In the rows, 128 means zero.
Each path is a new rotation, seen through one point. The rows after it are directions, each followed by how far the rotation turns it, in degrees per step (0 if it stays put).
Each turn is a multiple of 5 degrees from 10 to 175, or 0.
Each row of a path follows its step; steps can be skipped.
path 1
step 1: [129 112 126 126 134 128 132 124 119 126 125 130 119 118 126 136 123 130
 123 129 132 131 133 131 117 133 122 129 126 123 131 129 123 122 129 127
 122 127 122 128 113 116 124 127 131 134 123 127 130 122 125 128 123 132
 119]
step 4: [131 124 119 132 129 122 128 133 128 128 126 132 130 123 130 128 125 122
 127 129 124 124 132 131 130 130 138 124 130 134 128 127 116 117 122 124
 119 119 129 131 112 118 122 135 126 126 127 125 132 133 123 132 115 122
 118]
step 6: [123 130 130 124 126 118 140 129 125 123 120 126 127 124 127 125 126 130
 133 128 124 138 121 122 134 125 127 128 133 124 125 118 120 140 140 131
 121 126 127 138 116 121 126 119 126 128 127 136 126 122 122 127 122 124
 125]
step 12: [123 122 126 115 127 131 129 123 120 126 117 136 125 134 128 123 127 135
 123 143 123 126 120 126 128 132 127 130 130 119 128 130 125 131 130 134
 127 130 127 137 130 134 134 122 130 131 130 126 125 124 118 118 122 121
 115]
step 16: [127 121 125 130 133 130 134 132 126 127 129 129 128 125 136 131 125 130
 125 127 126 118 133 136 129 131 129 131 123 125 128 125 131 121 137 117
 114 125 137 135 124 133 127 120 122 137 130 139 139 127 136 127 119 122
 134]
step 18: [118 130 117 124 130 119 136 131 123 122 120 129 130 125 127 129 126 117
 124 131 131 124 118 125 130 142 134 131 126 123 122 128 133 124 136 134
 134 111 132 131 128 131 127 130 129 127 133 127 128 123 123 131 126 117
 124]
step 26: [134 126 123 125 133 121 138 123 126 131 130 122 128 133 136 127 133 134
 127 139 132 133 126 146 116 127 121 131 129 134 125 127 122 127 135 128
 123 132 127 134 128 122 131 129 132 137 121 127 122 135 121 130 119 126
 122]
Directions:
[124 128 128 127 128 129 128 126 125 127 130 126 128 127 127 128 128 128
 130 127 127 127 129 128 125 128 127 126 126 131 127 128 128 127 125 130
 127 127 128 128 127 128 125 129 128 128 130 128 128 130 129 130 127 130
 125] -> 110
path 2
step 0: [129 140 128 130 126 129 128 128 134 124 133 126 125 129 124 133 125 131
 121 128 132 133 135 127 125 141 138 139 134 120 131 120 114 131 125 132
 124 130 122 123 127 131 132 123 142 123 127 124 122 126 130 127 125 137
 129]
step 1: [124 130 120 119 132 139 132 133 132 134 130 132 127 129 127 124 143 128
 125 125 120 136 127 128 133 129 132 123 129 130 130 129 124 131 130 129
 138 115 125 126 126 128 127 128 128 118 121 122 123 123 126 110 127 127
 128]
step 2: [119 128 128 125 138 130 119 127 128 124 132 130 130 136 137 135 139 138
 138 127 118 118 122 129 127 126 123 127 128 128 115 122 139 127 126 129
 122 123 129 133 134 126 130 128 124 129 122 130 128 131 116 126 135 128
 130]
step 9: [115 132 135 131 119 130 126 127 122 133 130 130 129 118 122 138 136 131
 138 126 133 123 138 136 127 125 131 122 124 126 133 121 131 127 131 124
 137 119 123 119 122 131 128 125 124 126 133 128 130 130 122 129 137 120
 129]
step 18: [119 131 132 137 126 129 128 126 132 134 129 123 138 140 117 127 127 128
 125 124 134 136 134 123 127 130 119 134 123 127 121 122 119 132 125 130
 118 122 127 133 133 125 140 123 136 122 126 127 127 124 121 132 125 136
 128]
step 21: [132 128 131 138 135 124 124 124 137 133 136 125 129 123 136 126 121 134
 130 129 132 131 127 126 121 132 123 127 123 122 118 122 126 129 127 129
 123 131 131 141 141 129 125 136 125 140 121 124 123 137 124 133 134 133
 128]
step 25: [127 127 126 137 132 117 128 122 132 124 126 130 124 136 124 132 122 128
 120 125 126 133 135 122 134 129 120 133 119 137 131 131 127 130 137 128
 137 133 133 119 126 125 137 123 128 132 139 132 124 133 128 120 135 119
 136]
Directions:
[128 129 129 129 130 127 128 130 128 131 126 126 126 128 129 125 129 127
 129 129 128 127 125 131 130 128 129 127 129 129 126 126 128 126 127 131
 129 131 128 130 127 129 129 128 126 129 128 127 129 128 129 128 130 130
 130] -> 40
[127 128 126 127 131 127 126 129 125 129 130 127 126 125 130 128 129 127
 128 126 127 129 128 127 125 127 129 127 126 124 126 127 128 126 127 128
 128 128 130 126 128 130 126 129 128 127 130 127 127 129 125 127 128 129
 127] -> 55
[130 128 124 129 129 128 131 127 129 129 128 131 128 128 127 129 126 127
 129 127 130 130 130 129 128 128 127 127 125 128 128 128 130 127 125 130
 128 129 126 130 126 128 128 126 130 126 127 128 127 126 129 126 126 128
 129] -> 100
[129 128 128 132 127 128 128 125 128 128 128 126 126 129 129 128 130 131
 128 127 127 128 127 126 127 127 128 126 130 128 127 130 131 128 128 130
 129 127 126 130 128 130 126 128 128 126 126 128 125 128 128 129 129 129
 125] -> 40
path 3
step 5: [138 127 132 134 139 129 128 130 124 118 133 131 133 126 137 131 125 129
 132 126 123 128 126 118 130 128 133 125 126 124 129 134 132 124 126 131
 112 125 130 132 135 131 131 132 130 139 126 135 127 126 124 123 134 129
 115]
step 9: [132 129 133 131 135 133 144 138 126 120 137 131 132 131 125 117 132 123
 128 128 129 133 131 122 133 128 127 118 128 135 121 123 128 128 137 125
 120 130 127 129 127 130 132 125 130 126 131 135 129 135 120 126 137 128
 125]
step 11: [132 129 128 127 129 139 130 127 128 127 131 127 132 134 128 124 137 124
 133 126 134 139 133 120 129 138 131 135 123 133 118 133 128 125 122 136
 115 131 130 134 136 122 126 121 126 133 135 136 132 131 129 126 125 125
 127]
step 16: [140 121 130 130 131 134 130 135 137 117 142 126 128 120 130 129 136 133
 137 127 129 142 122 124 128 133 128 124 131 127 127 122 130 125 128 122
 119 124 133 129 124 126 125 123 124 125 129 129 130 125 127 128 135 128
 122]
step 21: [137 131 129 129 138 131 134 137 123 129 121 130 129 134 128 125 130 123
 130 124 132 133 129 122 129 136 128 129 127 135 117 129 138 128 128 121
 122 119 133 132 129 118 125 127 120 133 118 129 131 127 132 125 136 137
 127]
step 22: [138 117 131 129 128 132 129 126 128 121 130 131 127 137 134 130 136 127
 127 127 134 134 125 120 131 135 139 120 129 140 129 135 135 133 123 136
 124 130 130 132 126 128 128 134 129 128 128 122 135 125 128 116 135 126
 129]
step 25: [140 129 125 120 131 124 126 131 120 121 137 129 124 135 122 121 127 126
 121 121 120 132 131 130 129 130 132 121 125 141 129 125 126 128 128 127
 127 127 128 130 118 120 126 121 122 123 122 129 132 130 129 115 127 131
 131]
Directions:
[130 129 128 126 128 130 128 127 131 128 129 131 128 126 128 132 130 129
 127 127 124 129 126 127 129 128 127 126 129 128 130 128 130 127 130 130
 128 128 131 127 127 130 130 128 129 128 130 126 128 127 130 130 128 129
 128] -> 170
[127 130 129 125 128 130 130 126 127 127 128 129 129 128 127 129 129 127
 129 131 128 128 128 131 128 130 130 127 128 132 127 128 126 129 129 128
 129 128 129 128 129 128 128 126 128 128 127 128 127 132 128 125 124 126
 127] -> 25
[130 127 128 128 126 127 127 127 127 132 129 130 128 129 126 125 129 129
 130 128 128 130 129 130 127 130 127 130 127 129 128 129 127 128 129 134
 127 127 129 128 126 128 129 131 127 129 127 127 126 127 128 127 128 130
 129] -> 100
path 4
step 1: [128 123 136 129 126 128 128 133 132 115 123 118 124 137 126 136 125 121
 133 123 126 127 122 123 119 120 134 134 128 122 130 130 129 123 125 125
 137 126 130 129 131 136 137 128 128 128 125 136 131 141 124 126 133 136
 128]
step 2: [123 130 126 135 134 127 119 133 128 136 138 125 129 122 123 140 126 124
 128 126 123 120 132 125 122 128 121 135 125 138 133 126 129 123 131 127
 133 129 121 121 132 126 131 134 131 124 120 138 123 118 135 128 117 121
 131]
step 6: [133 127 133 124 121 133 127 126 129 137 120 130 127 128 133 120 125 127
 125 122 136 130 126 126 134 129 122 124 136 113 118 131 131 130 124 127
 135 133 130 132 119 118 132 129 136 129 134 121 137 122 139 129 132 129
 131]
step 9: [112 126 120 126 126 133 127 125 129 131 122 118 124 132 132 126 137 128
 127 127 133 123 130 118 122 125 130 130 134 121 126 130 128 123 125 120
 134 134 135 136 125 118 133 131 132 137 131 127 130 129 126 126 143 132
 126]
step 15: [129 123 121 122 132 119 129 124 143 129 132 131 129 135 123 119 137 124
 128 128 129 133 121 127 124 137 123 135 136 135 127 127 136 129 134 136
 120 126 120 125 130 127 121 125 129 126 128 121 129 124 124 125 121 122
 120]
step 19: [136 134 134 125 119 124 131 123 128 136 124 129 126 125 130 125 131 130
 123 136 124 121 137 125 129 128 126 130 133 128 127 126 119 125 124 118
 136 123 133 133 123 135 131 137 112 128 127 138 129 139 127 131 127 133
 127]
step 24: [131 120 127 134 133 132 126 135 130 122 135 126 132 123 137 125 117 129
 124 126 122 132 124 118 134 130 130 125 129 126 135 129 128 138 132 135
 139 120 123 125 130 116 130 133 138 132 132 130 129 140 135 131 123 130
 131]
Directions:
[129 128 129 128 131 128 128 129 128 125 129 126 129 126 127 129 129 126
 129 128 128 126 126 129 125 129 127 127 127 127 128 126 127 126 127 127
 128 127 128 127 130 128 129 128 129 131 126 129 127 131 132 126 127 126
 129] -> 35
[128 128 128 126 128 126 130 128 130 126 130 131 131 127 127 126 127 126
 129 129 128 127 128 127 129 127 126 130 129 129 125 129 126 131 128 125
 127 127 128 128 127 131 126 127 127 130 127 128 128 130 126 127 129 127
 128] -> 95
[129 131 128 130 129 128 128 130 127 128 129 128 130 127 128 127 125 128
 126 130 130 125 131 126 126 129 130 127 129 129 129 127 130 130 125 129
 130 127 127 128 128 129 125 127 127 130 129 129 127 127 128 128 125 128
 127] -> 130
[125 128 126 128 129 129 129 128 126 127 127 126 125 125 129 128 126 128
 126 129 130 129 130 128 129 130 129 128 127 127 125 129 128 130 129 128
 125 128 129 127 128 125 128 126 128 130 128 127 128 129 127 129 129 125
 127] -> 20
path 5
step 1: [127 123 121 120 126 132 130 130 123 115 135 138 127 135 130 132 126 133
 141 132 134 125 128 136 125 131 138 131 135 125 116 125 129 129 127 128
 113 132 134 132 133 129 134 128 128 128 123 130 127 136 143 132 121 132
 125]
step 2: [129 131 120 128 136 135 127 128 125 131 129 129 118 134 131 133 133 129
 131 121 130 128 126 139 131 142 137 122 127 128 128 130 125 129 119 119
 135 127 124 124 128 121 134 118 126 132 117 113 127 127 121 131 133 135
 140]
step 4: [120 130 123 129 135 125 119 130 131 128 119 135 131 121 134 138 136 131
 131 121 130 133 140 129 127 132 132 126 128 120 126 120 119 128 123 129
 123 114 131 130 136 121 134 123 128 125 130 133 119 116 117 125 126 127
 131]
step 10: [139 126 125 132 135 130 130 123 131 136 121 134 143 130 139 129 123 120
 122 134 129 136 130 126 124 133 126 127 126 130 120 127 121 125 121 132
 131 129 134 131 127 129 138 128 132 118 123 128 121 112 124 129 119 123
 133]
step 13: [114 130 122 124 131 138 131 117 125 129 128 126 131 130 127 117 127 132
 124 132 135 130 117 133 131 129 131 121 125 138 132 131 125 130 140 122
 132 123 122 123 129 125 138 136 133 127 131 121 122 123 129 126 124 142
 129]
step 18: [136 124 122 116 133 131 128 124 120 123 126 132 129 129 126 128 143 137
 133 135 121 131 118 124 127 126 132 129 125 125 114 137 134 131 123 130
 126 128 117 137 126 126 142 126 137 131 119 129 128 133 134 130 129 129
 126]
step 23: [129 123 125 114 118 123 122 116 134 128 121 135 128 120 125 126 126 124
 133 121 133 128 130 137 125 125 123 135 116 125 130 126 123 131 119 135
 122 133 129 130 136 121 130 129 127 134 118 123 131 119 125 133 122 137
 130]
Directions:
[128 125 127 129 126 127 125 130 130 126 127 128 129 127 127 130 126 129
 130 127 128 131 128 127 128 128 131 130 126 127 127 128 127 128 129 128
 128 130 126 130 130 128 128 130 127 132 128 128 127 128 129 128 126 127
 127] -> 130
[130 128 128 128 124 127 126 129 127 128 129 128 130 129 126 128 129 126
 128 129 127 125 130 129 128 129 129 131 126 127 129 126 127 127 129 131
 128 129 129 126 126 129 128 129 130 128 126 126 127 128 131 130 130 130
 129] -> 45
[126 131 127 126 127 129 130 127 127 127 129 126 130 129 126 130 130 130
 127 129 128 129 128 128 127 128 128 129 129 128 127 126 129 125 131 127
 130 128 128 130 127 127 125 129 128 128 127 128 130 129 133 127 127 126
 128] -> 170
[129 131 129 130 130 130 127 130 129 129 131 127 126 127 129 129 129 126
 129 125 130 129 130 126 126 126 127 129 130 125 126 127 127 129 128 127
 128 127 129 127 129 125 128 128 128 128 127 126 126 129 130 128 127 128
 127] -> 140
path 6
step 0: [135 134 128 132 125 131 128 128 125 126 128 125 120 120 129 128 132 116
 134 129 126 126 127 118 132 126 131 139 131 127 133 127 127 125 134 125
 135 130 123 130 141 136 121 124 116 136 123 129 124 122 124 128 128 118
 133]
step 8: [120 123 131 128 128 122 139 122 127 126 134 132 122 128 134 129 126 120
 122 119 124 119 130 126 130 136 127 127 129 135 127 123 126 127 132 136
 133 116 125 130 117 127 123 123 118 124 128 129 136 132 130 121 129 130
 121]
step 12: [130 132 137 126 138 115 129 131 129 134 134 127 137 129 125 116 123 125
 143 125 124 135 131 124 127 127 127 132 132 124 132 128 126 133 128 127
 136 126 124 129 122 127 138 128 132 135 119 126 118 127 129 133 129 128
 130]
step 13: [125 126 128 127 134 128 141 133 132 120 121 114 131 138 123 126 126 139
 131 123 132 124 125 132 124 127 136 127 137 121 132 129 124 126 129 119
 127 129 132 129 128 128 120 138 124 139 134 130 131 129 127 126 131 131
 126]
step 16: [132 128 123 126 122 128 130 123 125 129 124 123 123 131 136 126 121 131
 123 126 131 130 125 145 125 119 137 126 132 131 121 141 126 131 118 124
 131 123 125 120 127 124 130 131 126 126 125 134 127 124 136 131 119 130
 121]
step 20: [124 132 126 128 130 120 131 133 133 127 122 119 129 124 144 125 133 134
 126 127 120 128 124 125 132 128 119 126 116 131 119 127 127 118 132 133
 129 127 123 130 127 133 129 117 137 124 135 123 126 127 127 135 129 131
 128]
step 26: [127 128 123 124 137 130 118 127 130 128 135 124 127 131 132 124 134 127
 123 116 125 125 124 128 128 138 122 125 131 133 130 126 123 125 124 133
 137 132 122 136 118 125 122 116 126 138 123 129 126 125 117 123 124 128
 127]
Directions:
[126 128 132 128 130 129 131 127 125 129 127 126 130 128 129 127 128 127
 129 128 127 125 131 128 128 125 129 128 129 129 128 126 127 129 130 127
 126 128 126 126 127 126 128 128 126 128 127 129 128 128 130 130 127 128
 129] -> 10
[125 126 127 127 128 129 129 128 126 127 130 128 128 129 127 130 128 129
 127 128 129 129 130 130 126 127 129 127 128 130 129 132 127 128 128 126
 127 127 128 131 131 129 129 128 129 132 131 127 128 127 129 129 128 128
 126] -> 120
